[[131 118 126 134 125 124 134]
 [131 122 129 134 131 130 127]
 [126 153 132 110 140 133 113]] gives 132

[[124 144 124 115 107]
 [128 117 133 115 124]
 [122 100 136 115 128]] gives 136

[[127 127 135 133]
 [148 158 100 147]
 [138 144 122 142]] gives 122

[[117 136 124 137 136 113 129]
 [137 102 121 122 120 147 133]
 [102 120 134 130 128 118 139]] gives 134

[[126 103 106 143 138 105]
 [128 129 131 115 128 120]
 [115 113 121 129 132 120]] gives 121

[[125 118 119 156 140 133]
 [116 130 128 125 126 113]
 [126 119 129 136 149 141]] gives 129

[[151 104 101 138 103]
 [103 150 143 134 143]
 [108 148 152 119 157]] gives 152

[[146 114 109 111 144]
 [102 112 110 110 144]
 [117 107 148 109 109]] gives 148
---
[153 108 104 105 140 149 147] --> 104
[101 107 149 107 105 151 104] --> 149
[142 143 150 130 134 114 109] --> 150
[134 152 130 129 133 133 129] --> 130
[143 136 131 146 130 150 135] --> 131
[138 130 154 121 132 131 143] --> 154
---
[[139 147 116 120]
 [147 158 109 118]
 [129 129 128 128]] result: 139

[147 158 147 131] result: 147

[[130 147 135 142]
 [121 137 150 137]] result: 130

[134 148 126 151 125 150] result: 134

[106 141 151 101 157 131 154] result: 106

[130 136 132 157 127] result: 130
---
[[134 133 127 127 134 123 148]
 [130 151 117 134 130 140 143]] ==> 127

[108 122 150 135] ==> 150

[[143 126 115 143]
 [140 122 109 140]
 [130 142 105 130]] ==> 115

[[114 106 127 103]
 [114 113 121 128]
 [121 138 104 152]] ==> 127

[[157 114 122 126 154]
 [152 127 130 114 147]] ==> 122

[146 156 154 134 127] ==> 154
---
[[128 131 128 128 130 133 120]
 [133 105 126 126 134 128 145]] result: 134

[[143 127 124 128 109]
 [125 140 105 129 135]] result: 105

[[152 115 124 140 123 124]
 [142 127 130 104 111 127]] result: 104

[[127 124 110 128 121 139]
 [128 126 118 128 124 157]] result: 128

[[122 109 128 117 111 118 101]
 [132  98 148 118 110 127  99]] result: 110

[[127 134 147 149 149 152 148]
 [123 128 129 127 128 136 150]] result: 128
---
[[123 123 127 105 114]
 [128 134 128 152 139]
 [125 121 129 106 113]] >> 125

[141 130 144 131 118 152 138] >> 141

[[135 134 128 124 102 139 131]
 [134 117 127 119 115 126 145]] >> 134

[[105 138 128 130]
 [109 138 125 132]] >> 109

[121 120 125 134 139 103 141] >> 121

[116 107 131 118 150 134] >> 116

[136 100 155 121] >> 136

[[146 133 130 133 101]
 [133 130 122 129 118]] >> 133

[142 107 139 103 129 114] >> 142

[110 103 111  99] >> 110
---
[153 143 157 120 106 110] Out: 153
[123 153 124 130 146 151 133] Out: 123
[128 130 134 103 143 145 119] Out: 128
[108 134 133 151 125 121 132] Out: 108
[125 135 142 143 142 153] Out: 125
[112 121 113 105 129 124 131] Out: 112
[116 129 145 139 149] Out: 116
---
129  137  157  130  148 | 157, 157

154  109  112  137  135  136  138 | 137, 154

103  124  127  113  156
115  135  135  111  139
139  150  129  145  140
| 135, 156

126  109  129  139  158 | 129, 158

147  107  109  141  111  117  100 | 141, 147

154  148  141  120  121  103  134 | 120, 154
---
124	126	129	130	135	115
145	138	100	102	107	137
139	144	131	136	117	134
-> 136

136	99	129	128	126	127 -> 128

156	111	136	112	104	120 -> 112

132	139	153	127	128
128	138	115	129	144
129	112	138	129	107
-> 138

128	151	131	128	129	127
126	129	148	127	128	129
-> 127

113	124	137	150	124
145	133	141	111	131
133	105	131	120	109
-> 131

112	110	119	112	152	106
131	130	121	120	112	133
135	149	120	120	123	111
-> 120

121	128	133	117	104	138 -> 117

122	122	125	114
154	133	119	138
123	119	132	118
-> 119

123	126	114	136	137	111	150 -> 137
---
[[127 122 126 129 140 125]
 [153 152 156 133 130 157]
 [124 132 128 117 125 122]] 130

[[129 120 135 121 119]
 [129 123 150 143 128]] 143

[[128 144 105 126]
 [120 105 107 127]] 107

[[131 143 130 111]
 [133 150 143 113]
 [134 143 133 109]] 143

[[114 115 137 124 122]
 [135 101 106 130 112]] 130

[[155 136 134 123 130 139 116]
 [126 130 129 130 127 128 137]] 128
---
[[126, 116, 109, 140], [124, 123, 122, 142], [132, 100, 140, 149]] out 122
[[102, 148, 128, 124], [131, 124, 125, 128], [129, 116, 110, 146]] out 125
[[126, 125, 125, 108], [123, 116, 119, 100], [139, 141, 139, 136]] out 119
[[133, 134, 146, 157], [127, 134, 128, 104], [126, 125, 118, 143]] out 128
[[122, 117, 141, 120], [153, 117, 153, 124], [146, 108, 140, 112]] out 153
[[115, 128, 130, 104], [105, 126, 134, 112], [119, 128, 128, 103]] out 134
---
[[116 139 113 116]
 [141 137 107 117]
 [116 140 113 116]] >> 107

[[134 132 127 119 124 143 132]
 [134 110 126 101 124 129 144]
 [111 126 133 128 135 124 130]] >> 126

[[139 121 122 137]
 [127 108 137 104]
 [127 117 126 146]] >> 137

[[124 118 114 136 122 112 130]
 [138 136 146 137 143 130 102]
 [134 128 134 138 136 124 106]] >> 146

[[126 129 132 122]
 [144 119 121 120]
 [122 152 120 126]] >> 121

[[146 140 138 141 143 142 107]
 [139 120 146 106 135 132 120]
 [149 143 111 138 142 135 111]] >> 146
---
[130 131 112 102 129 125 144] --> 130, 144

[[124 136 139 105 121]
 [145 108 106 124 150]
 [109 132 138 104 132]] --> 124, 132

[116 116 120 102 124 133 131] --> 116, 131

[124 137 106 119 138 115] --> 124, 115

[[147 131 137 130]
 [ 99 106 100 115]
 [125 133 135 114]] --> 147, 114

[[106 114 148 152 154 123 151]
 [137 103 142 145 148 142 143]] --> 106, 143

[141 136 117 100] --> 141, 100

[106 103 136 114 137 143 107] --> 106, 107

[144 105 115 139 152] --> 144, 152

[[134 126 123 124 126 130 133]
 [112 128 155 124 133 120 131]
 [121 127 114 124 123 129 127]] --> 134, 127
---
[119, 130, 155, 129] => 129
[130, 135, 103, 100, 107, 133] => 133
[118, 128, 120, 110, 108, 106] => 106
[130, 157, 127, 134, 113, 128, 134] => 134
[146, 120, 155, 107, 108] => 108
[138, 128, 132, 154, 113] => 113
[153, 140, 140, 128, 125, 120, 109] => 109
[122, 124, 149, 100, 134, 124, 109] => 109
[111, 102, 106, 157] => 157
---
[[115 107 135 151 110 132 146]
 [109  98 124 117 118 127 127]
 [129 114 122 130 120 153 152]] -> 110

[[135 127 104  99 150 113 138]
 [121 121 138 141 115 134 119]
 [119 119 138 142 112 135 116]] -> 150

[[141 139 130 133 138 134 128]
 [114 118 135 119 132 123 102]
 [113 137 117 124 124 126 141]] -> 138

[[116 124 151 146 137 125 124]
 [111 122 121 122 123 146 120]
 [124 123 133 140 133 124 135]] -> 137

[[126 135 146 118 142 150 134]
 [127 133 146 118 145 149 134]
 [131 130 144 119 149 147 134]] -> 142

[[134 104 143 142 122 128 102]
 [136 130 137 146 129 120 139]
 [141 123 128 129 128 131 134]] -> 122
---
[[137 150 128 124 131 138 132]
 [128 131 129 136 141 129 141]] 136

[121 102 112 124 110 130 140] 124

[[116  99 157 117]
 [156 141 117 103]] 156

[133 152 132 142 139 129 114] 142

[110 135 102 129 128 109] 102

[[121 137 128 113 133 100]
 [133 122 128 138 125 145]
 [125 132 125 123 133 116]] 125
---
[156, 127, 142, 107, 153] value 156
[118, 139, 140, 114, 135, 152, 120] value 118
[139, 145, 143, 141, 155] value 139
[140, 150, 132, 157, 130, 152] value 140
[127, 131, 150, 113, 147] value 127
[138, 130, 150, 100, 126, 119] value 138
[100, 141, 136, 99] value 100
[109, 131, 136, 150] value 109
---
[[134 134 140 134 150 128 144]
 [128 131 137 137 147 131 147]
 [131 128 140 140 147 131 153]] -> 144

[[106 141 148 116 120]
 [107 148 112 118 115]
 [141 109 142 135 135]] -> 120

[[136 114 129 134 150]
 [124 126 139 130 140]
 [130 124 128 130 135]] -> 150

[[122 114 144 129 103 142]
 [136 109 152 144 100 154]
 [158 149 118 136 157 109]] -> 142

[[148 127 149 141 113 105 144]
 [147 122 158 118 113 113 142]
 [150 149 127 121 100 105 127]] -> 144

[[120 118 117 141 120 143 136]
 [126 125 125 126 126 127 125]
 [103 101  99 134 103 136 128]] -> 136

[[115 155 103 157 127 118]
 [103 154 111 147 120 134]
 [121 153 117 129 154 140]] -> 118
---
Input:
[[144 141 132 158]
 [135 156 129 114]
 [130 132 151 143]]
Output: 132

Input:
[[157 138 138 137 139]
 [153 148 139 149 153]
 [144 150 139 131 143]]
Output: 138

Input:
[[121 143 145 120]
 [149 137 123 147]
 [116 144 156 118]]
Output: 145

Input:
[[146 147 119 108 105]
 [118 150 114 146 129]
 [125 133 104 141 105]]
Output: 119

Input:
[[142 122 150 128]
 [131 122 129 140]
 [130 107 120 123]]
Output: 150

Input:
[[146 145 135 129]
 [134 130 143 122]
 [125 153 127 126]]
Output: 135

Input:
[[120 113 131 127 127]
 [107 108 139 114 122]
 [104 107 142 110 121]]
Output: 131
